[[ 13.3   6.7]
 [ 34.4   6.6]
 [-16.6  -9.0]
 [ 36.9 -17.3]
 [ 22.4 -35.1]
 [ 47.0 -27.0]
 [ 36.8  -0.3]
 [-27.5 -34.8]]
->
[[  6.7  13.3]
 [  6.6  34.4]
 [ -9.0 -16.6]
 [-17.3  36.9]
 [-35.1  22.4]
 [-27.0  47.0]
 [ -0.3  36.8]
 [-34.8 -27.5]]

[[ 29.6  29.6  29.3  29.0  29.3 -32.3]
 [ 13.9  13.8  13.0  12.2  12.4 -34.4]
 [ 36.0  35.4  33.6  35.2  34.6 -52.9]
 [ 20.0  19.5  17.9  18.2  18.1 -44.2]
 [ 33.4  33.9  34.8  33.8  34.4 -22.2]
 [ 35.0  34.8  33.9  34.5  34.5 -40.6]
 [ 44.2  44.8  45.9  45.4  45.9 -23.1]
 [ 47.4  47.3  46.7  48.0  47.7 -42.2]
 [ 19.7  18.9  16.7  17.5  17.2 -50.6]
 [ -1.0  -1.3  -2.6  -4.1  -3.7 -33.1]
 [ 55.5  56.2  57.8  57.7  58.3 -20.7]]
->
[[-32.3  29.6  29.6  29.3  29.0  29.3]
 [-34.4  13.9  13.8  13.0  12.2  12.4]
 [-52.9  36.0  35.4  33.6  35.2  34.6]
 [-44.2  20.0  19.5  17.9  18.2  18.1]
 [-22.2  33.4  33.9  34.8  33.8  34.4]
 [-40.6  35.0  34.8  33.9  34.5  34.5]
 [-23.1  44.2  44.8  45.9  45.4  45.9]
 [-42.2  47.4  47.3  46.7  48.0  47.7]
 [-50.6  19.7  18.9  16.7  17.5  17.2]
 [-33.1  -1.0  -1.3  -2.6  -4.1  -3.7]
 [-20.7  55.5  56.2  57.8  57.7  58.3]]

[[ 34.9 -32.8 -43.3  51.5 -14.0  28.4]
 [ 30.6 -29.7 -36.6  45.1  -7.6  22.6]
 [ -1.9   1.2  -0.8  -2.5  29.7 -25.6]
 [ 29.4 -28.7 -35.0  43.4  -6.8  21.6]
 [ 31.6 -30.3 -38.5  46.7  -8.7  23.3]
 [ 11.2 -12.7 -13.0  15.8  15.5  -2.8]
 [ 25.4 -23.2 -33.3  37.5  -8.8  18.1]
 [ 32.9 -31.0 -40.5  48.6 -14.6  28.0]
 [ 31.4 -30.2 -38.1  46.4  -9.0  23.6]]
->
[[ 28.4  34.9 -32.8 -43.3  51.5 -14.0]
 [ 22.6  30.6 -29.7 -36.6  45.1  -7.6]
 [-25.6  -1.9   1.2  -0.8  -2.5  29.7]
 [ 21.6  29.4 -28.7 -35.0  43.4  -6.8]
 [ 23.3  31.6 -30.3 -38.5  46.7  -8.7]
 [ -2.8  11.2 -12.7 -13.0  15.8  15.5]
 [ 18.1  25.4 -23.2 -33.3  37.5  -8.8]
 [ 28.0  32.9 -31.0 -40.5  48.6 -14.6]
 [ 23.6  31.4 -30.2 -38.1  46.4  -9.0]]

[[ 36.9  39.2]
 [-44.2 -44.4]
 [-45.6 -42.4]
 [-46.9 -31.2]]
->
[[ 39.2  36.9]
 [-44.4 -44.2]
 [-42.4 -45.6]
 [-31.2 -46.9]]

[[ 36.5 -35.0 -44.4  53.9 -11.0]
 [ 37.3 -35.6 -45.6  55.1 -12.7]
 [ 34.6 -33.4 -41.8  51.1  -8.5]
 [ 35.1 -33.8 -42.5  51.8  -9.8]
 [ 36.3 -34.7 -44.2  53.6 -13.4]
 [ 37.6 -36.1 -45.8  55.6 -10.9]
 [ 37.5 -36.0 -45.2  55.4 -12.1]
 [  2.2  -1.3   0.6   3.1 -34.9]
 [ -6.3   6.1   3.2  -9.1  30.2]
 [ 36.4 -34.9 -44.3  53.7 -11.0]]
->
[[-11.0  36.5 -35.0 -44.4  53.9]
 [-12.7  37.3 -35.6 -45.6  55.1]
 [ -8.5  34.6 -33.4 -41.8  51.1]
 [ -9.8  35.1 -33.8 -42.5  51.8]
 [-13.4  36.3 -34.7 -44.2  53.6]
 [-10.9  37.6 -36.1 -45.8  55.6]
 [-12.1  37.5 -36.0 -45.2  55.4]
 [-34.9   2.2  -1.3   0.6   3.1]
 [ 30.2  -6.3   6.1   3.2  -9.1]
 [-11.0  36.4 -34.9 -44.3  53.7]]

[[-36.2 -37.4 -42.4 -40.9 -44.1 -50.4  49.1 -39.9 -41.0]
 [-37.9 -40.5 -45.3 -42.5 -43.2 -48.3  48.8 -41.8 -40.2]
 [-47.3 -45.1 -40.6 -47.8 -47.0  50.2 -31.8 -45.2 -48.0]
 [-30.6 -31.1 -31.0 -34.2 -29.6  49.6 -50.1 -33.0 -34.5]]
->
[[-41.0 -36.2 -37.4 -42.4 -40.9 -44.1 -50.4  49.1 -39.9]
 [-40.2 -37.9 -40.5 -45.3 -42.5 -43.2 -48.3  48.8 -41.8]
 [-48.0 -47.3 -45.1 -40.6 -47.8 -47.0  50.2 -31.8 -45.2]
 [-34.5 -30.6 -31.1 -31.0 -34.2 -29.6  49.6 -50.1 -33.0]]

[[-12.8  -1.9   2.2  -4.8   9.1]
 [ 23.4  -5.6  20.0  20.0 -12.8]
 [-11.2  -4.6 -11.2  12.6  16.6]
 [  5.5 -18.8 -10.6  13.1 -25.7]
 [  4.0  14.2  18.3  -2.1  -0.7]
 [  4.9  12.1 -22.9  -9.8  12.0]
 [  3.5  -2.8  53.1  -6.3   0.7]
 [ -0.9  -2.0  60.3   4.2   4.9]]
->
[[  9.1 -12.8  -1.9   2.2  -4.8]
 [-12.8  23.4  -5.6  20.0  20.0]
 [ 16.6 -11.2  -4.6 -11.2  12.6]
 [-25.7   5.5 -18.8 -10.6  13.1]
 [ -0.7   4.0  14.2  18.3  -2.1]
 [ 12.0   4.9  12.1 -22.9  -9.8]
 [  0.7   3.5  -2.8  53.1  -6.3]
 [  4.9  -0.9  -2.0  60.3   4.2]]

[[  1.0 -11.5 -33.9 -11.2  -6.5 -30.7 -29.8 -20.8 -14.5  47.2  18.2 -22.5
   27.2   5.9   6.9  24.0]
 [-54.4 -11.4   1.6  31.6 -16.0  22.3  28.4   2.2  22.6   6.1  18.6  -6.4
  -29.0   9.5 -24.9 -19.9]
 [ -0.9 -37.7 -10.0  10.3 -37.6 -22.2   5.5 -35.1 -32.4  36.3 -20.9  -6.7
   13.6  -4.7   0.5  20.9]]
->
[[ 24.0   1.0 -11.5 -33.9 -11.2  -6.5 -30.7 -29.8 -20.8 -14.5  47.2  18.2
  -22.5  27.2   5.9   6.9]
 [-19.9 -54.4 -11.4   1.6  31.6 -16.0  22.3  28.4   2.2  22.6   6.1  18.6
   -6.4 -29.0   9.5 -24.9]
 [ 20.9  -0.9 -37.7 -10.0  10.3 -37.6 -22.2   5.5 -35.1 -32.4  36.3 -20.9
   -6.7  13.6  -4.7   0.5]]
